array([[  3,  27,   1,  -6,   0,   0,   8,   0,  -1,  12,   0,  -1,   2,
          8,  -2,   8],
       [ -5,   8,   6,  10,  -7,  -1,   0,  -1,  -2,   7,  -4,  -6,   3,
        -16,   7,   0],
       [  3,   6,  -5,  10,   0,   6,  -2,  -7,   6,  -2,   1,  -1,  -4,
          7, -16,  11],
       [ -1,   5,   4,  16,  -4,   0,   2,  -2,  12,  26,  -4,  -3,  -4,
         10,  -5,   0],
       [-13, -10,   6,  17,  -4,   1,  -3,  -2,   4,  14,  11,  -4,  -5,
         13,  -2,  -3],
       [  3,   2, -16,   6, -13,  -1,  -4,   1,   2,   4,  -3,   1,  -2,
         -2,  -2,  -4],
       [  7,  30,   4,  -8,  -6,   5,   0,  -2,   9,  -1,  -5,  -2,   4,
          2,  -6,   3],
       [  3,  12,  15, -10,  -5,  -1,  -1,  -4, -14,   6,   9,  -1,  -3,
          9,   3,  -5]]) ⇒ 3

array([[ -3,   5,   9,  -8,  22,  -1,   6,  23, -28],
       [  1,  -7,  21,  -7,  -3,  -5,  14,   1, -28],
       [  0,  -3,  12, -10,   9,  -6,  15,  14, -35],
       [  0,  -3,  13, -10,   8,  -6,  15,  12, -34],
       [  1,  -7,  22,  -6,  -4,  -4,  13,   0, -27],
       [  1,  -6,  19,  -8,   0,  -5,  14,   4, -30],
       [ -2,   1,   7,  -9,  19,  -5,  13,  23, -36]]) ⇒ -2

array([[-33, -38,  -7,  -5,  20, -16,   7,  20,  -5,  -5,  -2, -26, -23,
          0,  18,   0],
       [ 15,  27, -11,  -8, -23,   6, -23, -19,  -2,   8,   4,  36,  25,
         -3, -11,   9],
       [ 10, -18, -15, -18,  -9,  -1,  -7,   2, -13,   2, -18,  10, -13,
        -15,   8,  -2],
       [-19,  -6, -13,  21, -17, -11,  23,  12, -29,   8,  -7, -15, -12,
        -19,  24,  -6],
       [  5,  -5,  -3, -22,  16,   5, -29,  -6,  16,  -8,  -2,  28,   7,
         11, -14,  -4],
       [  7,  -4,  -4, -23,  18,   5, -32,  -7,  18,  -9,  -3,  29,   8,
         12, -15,  -5],
       [  3, -11,  -9, -13,  -7,  -2,  -7,   3,  -8,   2, -14,   7,  -9,
        -11,   7,  -2],
       [ 10,  -3,  -4, -27,  19,   5, -37,  -9,  22, -12,  -2,  33,   9,
         14, -19,  -4],
       [  2,   9, -11,  -8, -10,   0, -15, -10,  -3,   5,   1,  21,  10,
         -1,  -4,   7],
       [ 20, -23, -21, -25, -14,   1,  -7,   1, -18,   3, -21,  13, -16,
        -21,   5,  -5],
       [  6, -13, -11, -14,  -8,  -2,  -6,   3,  -9,   3, -14,   7, -11,
        -12,   6,  -2],
       [  1,  10, -11,  -7, -12,   2, -15,  -9,  -4,   6,   1,  20,  11,
         -1,  -4,   5]]) ⇒ 1

array([[ 20,  14,  26, -10,  -5, -18,  13,   8, -16, -15],
       [ 10,  17,  18, -22, -11,   4,  13,   5,  -9,  29],
       [-18,  16,  14, -13,  22,  10, -23,  -2, -11,  10],
       [ 20,  10,   5, -10,  -4,  16,  17, -21,   1, -17],
       [ 21,  -8,   0,  -5,  17,  -7,  20, -27,  23, -24],
       [  2, -17,   8,  17, -13,  22, -17, -21, -17,  -5],
       [ 15,   5,   7, -31,  16,  15,   0,  25,  -1,   9],
       [ 13,  26,  12,   5, -23,  27,  11,  11,   9,  20],
       [ 23,  28,  29, -17, -31,   3,   8,  16, -17, -14],
       [ 23, -18, -12,   7,  -4, -31,  10,  30,   3,   8],
       [ 23,  25,  26, -19, -28,   6,  13,  25, -25,  17],
       [-23,  18,   8, -14,  26,  -4, -27,   0,   0,   3]]) ⇒ -23

array([[ 22, -10,  10,  -1, -21,  11,  28, -25, -19,   3,  -6,  -7,  -4,
        -13,  -8],
       [ 16,  10,  -4, -10, -10,  -9,   8, -15,  -8, -12,  -1, -12,   0,
        -10,   3],
       [ 16,   2,  -5, -11, -12,   8,  11, -24,   1,   3,   2, -17,  12,
        -16,  -5],
       [ -6, -10,  13,  15,  12, -20, -20,  12,  -5,  11,   1,  21, -19,
         12,  14],
       [  9,   1,  -3, -11, -14,   5,  11, -19,  17,  -2,  -6, -22,   5,
        -10,  -9],
       [-13,   7,  -7, -16,   3,  22, -14,   4,  -9,   4,  10,   1,   3,
         10,  13],
       [-17,  -6,  11,   4, -14,  -9,  -5, -10,   1,   2,  -8,  -8,  11,
         -6,  -8]]) ⇒ -17
